Some points:
[-0.9 -1.5 -0.3  0.   1.2  0.3 -1.4 -1.8 -1.3  0.3 -1.7 -0.2  0.7  0.
 -0.5  0.4 -0.1  1.5  0.5  1.7 -0.5  0.5 -0.1  0.3]
[ 0.  -1.  -0.6 -0.1 -1.7 -1.3 -1.1 -2.8 -0.2  0.9  0.  -0.7  0.2  1.9
  1.1  0.1  0.  -1.  -0.8 -0.9 -0.3  2.5  1.   0.6]
[-1.5 -0.3 -0.9 -0.4 -0.3  1.6 -1.3 -0.4  0.6  0.5  0.7 -0.6 -1.1 -1.1
  1.2  2.5  0.  -1.3  0.  -0.3  0.1 -0.3 -0.2  2.5]
[ 0.5 -0.5 -0.4 -1.2 -0.5 -0.9  1.7 -0.8 -0.4 -0.2  0.1 -0.1  0.1  0.1
 -0.6  0.5  2.3 -0.3  0.8  1.7  0.  -1.  -1.   1.6]
[-0.1  0.2  0.6  0.2 -0.1  0.4 -1.  -0.3 -0.8 -0.4  2.2  0.8 -0.1  0.5
 -1.   1.  -0.6  1.2 -0.3  1.7  0.3 -1.1  0.7 -1.9]
[ 1.1  0.   0.4  0.6 -0.9 -0.3 -1.  -1.  -0.6  0.2 -0.5  2.6  1.7  0.5
 -1.1  0.7 -0.1  0.7  0.8  0.6 -0.2  1.4  0.2  1.4]
[ 1.2  0.4 -1.2 -0.6  1.1  1.4 -1.1  0.3 -0.6 -0.6  0.9 -1.2  0.2  1.2
 -1.5  0.9 -1.5 -0.6  1.7  0.3 -0.2  1.   1.9  1.3]
[-0.4  0.  -0.5  0.5  1.2  0.2  1.   1.5  0.6  0.7 -0.6  1.   2.9  0.2
  1.3 -0.2  0.  -2.3  1.1  0.2 -0.7  0.2  1.  -0.4]
[ 0.2  2.3  0.3 -0.8 -0.3  1.3 -2.   0.3  1.5  0.2 -0.4 -0.4 -0.5  0.4
  0.7 -0.6  0.8  0.7 -0.8 -1.8 -0.2  1.3  0.6  0.4]
[-1.4 -0.7  0.5 -0.4  1.5 -0.7  0.7  0.3 -1.8  2.8  1.5 -0.8  0.6  0.2
 -0.3 -1.3 -0.5  1.1  0.2 -0.7 -1.8  0.1  0.5  0.5]
[-2.4 -0.9 -0.2  0.7  0.2 -1.2 -2.4 -0.5  0.7  0.5  1.1 -0.8 -0.5  0.5
 -0.9 -1.2  0.6  0.1  3.   0.9  0.7  1.1  0.6  0. ]
[-0.1  0.7 -0.5 -2.6 -0.6 -1.2 -0.6 -1.  -0.5  0.9  0.  -0.9  0.7 -1.3
 -0.1 -1.5 -1.8 -0.3  1.3  0.9  0.4  1.9  0.6 -0.2]
[ 1.1 -1.  -0.8  1.3  0.5  1.2  1.5  0.4 -0.9 -0.7 -0.2  0.3 -0.3  1.1
  0.6  1.   0.6  0.3  0.5 -1.4  1.7  0.6 -0.1  0.7]
[-0.8 -0.4 -1.2  0.4 -0.6  0.4 -1.1 -0.3  1.2  0.9  0.1  0.5 -1.   0.9
 -2.9  1.4 -0.7 -2.1  0.3  0.1 -1.6  0.7 -0.5 -1. ]
[ 0.6 -0.3  2.7 -1.2  0.6 -0.7 -1.1 -0.7  0.5 -0.5  0.4  1.2 -0.4 -0.8
 -1.   0.3  0.8 -1.8 -1.1 -0.2  0.7  2.2  0.7 -0.2]
[-1.5 -1.   1.3 -0.8 -0.5  1.4 -0.6  0.1  0.4  0.6 -1.3 -1.8  2.3  1.2
 -2.8  1.1 -0.4 -1.   0.3  0.   0.   0.7  0.3  0. ]
[-2.  -0.7 -1.9 -0.6 -0.9 -1.   0.9  0.2 -1.2 -1.3 -0.5  1.4  0.2 -0.6
 -0.1  0.5 -1.9 -1.3  0.1  0.5 -0.5  1.8 -0.8  1.3]
[-1.1  0.7 -0.5 -0.5  0.3  1.3 -0.3 -0.2 -0.9  0.  -1.1  0.2  0.5 -0.6
  0.1  0.1  2.8 -1.1  0.9  2.  -0.5  1.3  0.2 -1.5]
[ 0.  -0.2  0.8 -1.4 -1.8  2.1 -1.9  0.4 -2.5 -0.6  1.3  0.4 -0.3  0.9
 -1.  -0.7  0.7 -1.9  1.8 -0.6  0.7 -0.1 -1.4  0.7]
[-1.4 -0.8 -1.   1.1 -1.1 -1.  -1.2 -0.2  0.4 -1.7  1.2 -0.5  2.1  0.2
 -1.8  1.3  0.8  0.   0.5 -0.5 -1.   0.  -0.6  0.2]
[-0.1 -0.4  0.2  0.  -0.6  2.3  0.7  1.   1.4  0.4  0.9  1.4  0.2  0.3
  0.  -0.2 -1.   1.6  0.6  0.8 -1.3  2.8 -0.5  0.9]
[-0.3 -0.7  0.6  0.  -0.9 -0.4 -1.   1.5 -0.4  1.   0.4 -1.2  1.9  0.9
 -0.8 -0.4  0.9  0.  -2.3  1.2  1.1  0.6 -0.8  2. ]
[-0.3  2.6 -0.5  0.9  0.  -0.8 -0.9 -2.1  0.7  0.4  2.5  0.1  1.3 -0.3
  0.6  0.5  0.5  0.8  1.2 -0.3  0.1  1.1 -1.7  1.1]
[-0.8 -1.2 -1.2 -0.1 -2.4 -0.1  0.6  0.1  0.5  0.3 -0.6 -0.4 -0.9 -0.1
  0.2  0.  -0.2  0.4  1.9 -0.4  1.3  0.5  1.7 -0.5]
[-1.   0.9 -1.1 -1.  -0.4  0.2  0.8 -0.9  2.  -0.8  1.4  0.4  2.1  0.2
 -3.1 -1.1 -0.9 -0.3  0.8  0.2  2.1  0.   0.8  1.3]
[ 0.1 -1.4 -0.8 -1.9  0.3 -0.2  0.1  1.4  1.7  2.1  0.5 -0.6 -1.   0.2
 -0.2  0.3  0.6 -0.6  0.6  0.8 -0.3  0.5 -1.1  0.3]
[-1.5  0.7  1.1  1.   0.5  0.  -0.1 -1.5  0.6 -0.9 -0.1 -1.4 -0.1  0.1
  1.3  1.6 -1.2 -0.6  0.1  0.4 -0.5 -0.6 -0.4 -0.5]
[-1.1  0.7 -0.6  0.4 -0.6 -0.4 -1.2  1.  -0.3  0.   2.1  0.4  0.4 -0.6
 -0.2  0.9  1.3 -0.8  0.2  0.9 -2.2  1.3  0.4  0. ]
[-0.5 -0.4 -0.8 -0.5 -0.5  0.5  0.2 -0.5 -1.  -0.1  0.1  1.9  0.6  0.3
  0.7 -0.3 -0.8  0.4 -1.5 -0.5 -0.2 -0.1 -0.2 -0.6]
[-2.3 -0.9  0.7 -1.9  0.3  1.2 -0.7 -0.2 -0.2 -1.2  1.8  0.6  1.1 -0.2
  1.5  1.2 -0.4 -0.6  0.9  1.   0.8  1.4  2.2  1.9]
[ 0.1 -0.9 -0.3 -0.6  0.3 -0.6 -1.8  0.9  1.2  0.9 -0.1  0.5  1.2 -1.5
 -0.2  3.2 -0.3  1.1  0.1  0.5  1.5  1.4  0.7 -0.1]
[-1.9  0.4  0.9  0.3 -2.4  0.4 -1.1  1.   0.9  1.3 -1.5  1.1  0.1 -0.7
  0.4 -0.3 -0.5  0.3  1.3 -0.8  0.7 -0.3 -0.8  0.2]
[-1.6 -0.2  0.1  1.  -1.   1.3  0.1 -0.8 -1.2  1.5  1.8 -1.2  2.1 -2.3
 -0.8  0.2  0.1 -1.6 -0.6 -0.3  0.3  1.   0.   0.8]
[-0.2 -0.1  0.5  1.3 -0.1  0.3  0.7  0.1  1.  -1.2 -0.2 -0.1  2.1  0.2
  0.8 -0.4 -0.3 -0.3  1.8 -0.2 -0.4  1.6 -0.7 -0.6]
[-0.1 -0.6 -0.8 -0.1  1.3 -1.1 -1.4 -0.1  0.7  1.1 -0.2  1.3  0.8  0.7
  1.2 -0.9  0.1 -1.6 -0.3  0.8  1.4 -1.4  1.5  0.8]
[-1.6  1.1  2.1  1.9 -0.3 -1.   0.9  1.7 -1.6  0.4  0.4 -1.3 -1.1  1.2
 -0.5  0.4 -1.  -1.4 -0.2  0.4  1.5  1.6  0.8  1.1]
[ 0.9  0.1 -1.5  0.2 -1.3  0.8 -0.1  0.1 -0.6 -0.4  0.8 -0.7 -0.7 -1.6
 -0.3 -0.4  0.4 -0.6  0.7  1.   0.9  0.5  0.1  0.4]
[-0.2 -0.9  1.   1.5 -1.9  0.8 -1.  -0.2  1.   1.5  1.   1.4  0.8 -0.5
  1.  -0.2 -0.1 -1.6  0.9  2.2 -0.3  0.   0.4  1.6]
[-0.5  0.4 -0.9 -0.2 -0.9 -0.9 -2.2  1.5 -0.3 -1.1  1.5  1.6  0.1  0.7
 -0.8 -0.8 -0.4 -1.1  0.1 -0.1 -1.9  0.3  1.6  0.6]
[-1.  -0.5 -1.5  0.4  0.1  0.6 -1.8 -0.7  0.7 -1.1  0.6 -0.1  0.4  2.8
  1.  -1.1  0.  -0.6 -0.4  2.   0.7  2.1 -1.9  1.1]
[ 1.1 -1.8  0.   1.5 -0.7 -1.3 -0.9 -0.4 -0.2 -0.4  0.3 -0.3  0.  -2.
  0.1 -0.3 -1.  -0.5 -0.3 -0.2  0.5  0.2  0.2  0. ]
[-0.6 -0.5  1.3  0.5  0.5  0.1 -1.2 -1.7  0.  -1.1 -0.3  1.1 -0.1  0.1
 -0.9  0.4 -0.1 -0.3  1.9 -0.4 -0.5 -1.2  0.2  2.4]
These points spread out most along one direction. Take the direction at right angles to it along which they spread out most. Go by this last direction. Where along it does each point below lie, from 0 to 99? The average is 50, and the first point in the table lies past the average. One standard deviation of the points above along it is 16.
[-1.  -1.4  1.4 -0.5 -0.3 -0.4  0.6 -0.5  1.6 -0.8  1.2  0.5 -0.5 -0.1
 -0.4 -0.9 -0.7 -0.4 -1.2  0.6  0.2  1.6 -1.5  0.5] 51
[-0.2  0.  -0.5  1.4  2.6  0.9 -0.2 -0.8  1.1  0.4 -0.5  0.8 -1.  -1.8
 -1.6 -1.4 -0.1 -1.5  0.2 -0.2 -0.1  1.1 -0.3  2. ] 53
[-0.2  1.4 -0.3  1.4 -0.6  0.1 -1.6  0.1 -1.   0.1 -2.3  0.5 -0.2 -0.9
 -0.7  0.2 -0.4 -0.4  0.3  2.3  0.3  2.   0.1  1.1] 55
[-0.4  2.2  0.4 -1.  -0.9  0.1  1.1 -1.8  0.7 -0.1 -0.6 -0.2  0.6  0.3
  0.1  0.7 -0.3 -1.4 -0.8  1.  -0.7  0.1  1.1  0.1] 50
[ 1.6 -1.   1.4  0.9 -1.2  0.   0.7 -0.5  1.2  0.   0.8 -0.9 -0.3  0.5
 -0.1  0.4  0.  -0.2  1.   2.5 -1.6  1.1  1.5  1.6] 52
[ 0.4 -0.5 -0.2  0.6 -0.3 -0.6 -0.9  0.2  0.4 -0.3  0.3 -1.6  1.2 -0.2
  0.9  0.1  0.9 -1.5  1.6 -1.1 -0.1  2.1  0.   0.9] 51
[ 0.2  1.1 -1.2  1.1  0.   0.1 -1.  -0.2 -0.2  2.8  1.3  0.4  1.2  1.6
 -0.5  1.3 -2.1 -1.4  0.8  0.9  0.9  0.5 -0.8  0.6] 47
[-1.6  0.7 -1.1  1.2 -1.   0.2 -0.4  0.7  0.5 -0.1 -0.7 -1.2  0.7  0.1
 -1.1 -0.9  0.7  1.  -1.9  0.3 -0.7 -0.1  2.2  2.6] 39
[-1.   1.8  0.  -0.3  0.2 -2.1 -0.2  1.6  0.5 -1.   0.4  0.6 -0.6  1.
 -0.7  1.   0.1 -0.4  1.   1.3  0.8  0.  -0.4  0.2] 52
[ 0.9  0.   0.3 -0.7  0.1 -0.1 -1.9  1.4  0.1 -1.6  0.  -2.   1.3 -1.8
  0.9 -0.6 -1.9 -0.2  0.3  1.3 -0.6  0.  -1.1  0.7] 50
[-0.8 -0.2 -0.3 -0.4  0.1 -0.9 -0.1  0.3 -0.5  0.6  0.2  1.   0.5 -1.1
 -0.7  1.8  0.6  0.3  0.4  0.2  0.9  2.8  0.4  1.5] 47
[ 0.5  0.8  0.7 -1.8 -0.7 -0.9 -0.3  0.2 -0.1  0.7 -0.9  0.4  0.7  0.3
  0.3  0.9 -0.5 -0.3  1.6 -0.6 -1.6 -0.1 -1.   2.4] 55
